In the data rows, the value 128 means zero.
Here are some numbered points:
[148 172 140 172 165 146 159 149 145 148 154 151] 0
[185 150 181 157 140 137 145 139 145 144 142 185] 1
[138 154 141 154 154 165 145 177 169 161 153 139] 2
[154 144 157 184 160 142 178 145 139 148 155 144] 3
[146 153 156 144 153 174 166 166 152 141 148 150] 4
[139 149 167 135 149 157 166 174 170 155 147 141] 5
[140 164 147 150 153 167 152 170 162 157 150 138] 6
[199 138 166 138 153 147 157 148 144 142 149 168] 7
[150 169 152 159 154 166 154 147 143 147 155 153] 8
[141 149 157 154 174 188 140 141 142 144 173 145] 9
[153 150 159 160 172 143 159 146 149 145 152 161] 10
[137 159 146 140 144 140 143 161 173 185 183 140] 11
[158 139 153 152 165 152 173 153 149 154 149 152] 12
[151 150 159 166 159 138 187 140 153 142 144 160] 13
[136 153 136 144 148 151 146 182 172 184 159 137] 14
[176 145 165 144 144 144 167 144 152 144 153 171] 15
[199 137 157 141 134 149 140 140 142 142 147 221] 16
[135 129 129 255 185 129 134 132 137 136 129 137] 17
[149 161 144 171 169 143 158 146 147 149 158 154] 18
[156 148 152 168 146 154 159 148 148 157 141 171] 19
[150 143 152 161 184 153 138 140 140 154 181 152] 20
[139 155 140 146 149 149 150 171 167 177 166 140] 21
[192 140 184 150 140 138 141 138 144 144 147 190] 22
[147 170 138 181 161 161 158 152 143 145 149 144] 23
[139 154 145 155 182 181 138 148 155 142 166 143] 24
[149 164 156 151 167 153 167 149 142 145 152 153] 25
New points follow, each followed by the numbers of its three nearest points above by angle, nearest first.
[161 164 157 157 148 157 150 146 143 152 153 160] 8 19 25
[200 139 151 150 138 140 135 133 140 134 150 240] 16 22 1
[193 138 150 141 135 147 136 138 140 140 149 242] 16 22 1
[135 158 149 135 143 137 140 156 169 192 193 142] 11 21 14
[159 146 147 152 154 159 175 160 150 162 139 146] 12 4 19
[156 150 158 153 155 171 155 149 141 152 154 155] 8 4 25
[140 174 143 158 151 168 161 169 155 149 141 141] 6 4 2
[134 183 144 146 157 169 151 169 150 154 144 148] 6 8 2
[134 153 146 131 141 136 136 148 162 187 224 151] 11 21 14
[159 135 166 175 164 144 173 138 140 149 160 146] 3 10 12
[138 174 146 148 154 170 152 168 160 154 145 140] 6 2 4
[152 146 157 163 164 143 161 145 149 148 157 164] 10 18 12
[156 137 160 167 171 146 156 143 144 153 164 152] 10 20 18
[136 153 146 134 144 140 139 160 167 188 199 142] 11 21 14
[135 155 149 132 145 136 136 152 161 183 216 150] 11 21 14
[155 143 165 157 168 144 158 145 148 147 153 165] 10 12 25
[142 188 147 148 152 167 158 154 144 150 153 146] 8 6 25
[134 166 139 136 147 137 138 155 151 197 209 141] 11 21 14
[154 172 150 156 147 163 158 152 145 149 151 153] 8 25 0
[158 142 160 159 164 145 161 144 146 148 156 164] 10 12 25
[139 149 131 251 169 136 164 146 145 143 131 145] 17 3 23
[158 144 149 176 174 134 156 134 159 136 140 189] 10 19 13
[160 151 142 137 148 137 131 134 147 135 238 191] 20 15 11
[140 167 154 147 153 169 148 168 157 155 151 139] 6 2 4
[157 141 135 209 139 131 177 144 165 143 157 151] 3 13 18
[163 144 169 155 170 141 154 143 145 155 150 161] 10 12 25
[162 140 187 139 141 138 177 145 166 147 158 149] 15 13 5
[173 135 145 150 131 130 255 133 148 134 130 153] 13 15 3
[143 177 145 156 157 182 150 151 148 148 151 142] 8 6 23
[151 164 137 143 151 171 182 160 151 149 144 145] 4 6 25
[140 172 148 139 150 170 153 174 153 159 149 143] 6 2 4
[135 156 147 130 145 135 136 141 162 170 226 166] 11 21 20
[136 155 145 141 144 140 139 162 175 185 187 139] 11 21 14
[137 157 147 138 142 139 140 161 167 188 192 141] 11 21 14
[157 169 154 159 153 158 149 145 144 149 154 157] 8 25 0
[140 184 147 141 153 166 157 170 148 152 149 142] 6 8 4
[154 144 163 155 171 143 158 146 148 149 156 162] 10 12 25
[209 132 162 140 131 160 132 139 140 151 143 210] 16 22 1
[135 151 146 132 139 138 135 154 159 206 208 146] 11 21 14
[146 176 143 159 158 171 159 150 142 146 148 150] 8 23 25
[138 156 149 143 185 156 157 169 155 159 143 139] 6 2 25
[152 140 209 141 139 152 152 140 172 157 160 137] 5 15 12
[141 157 157 143 203 157 170 154 141 140 140 146] 25 10 12
[200 135 166 149 146 133 130 129 144 130 142 245] 16 22 1
[140 177 147 141 155 173 153 170 150 152 148 144] 6 4 8
[142 129 200 134 255 131 164 133 135 133 131 146] 10 20 25
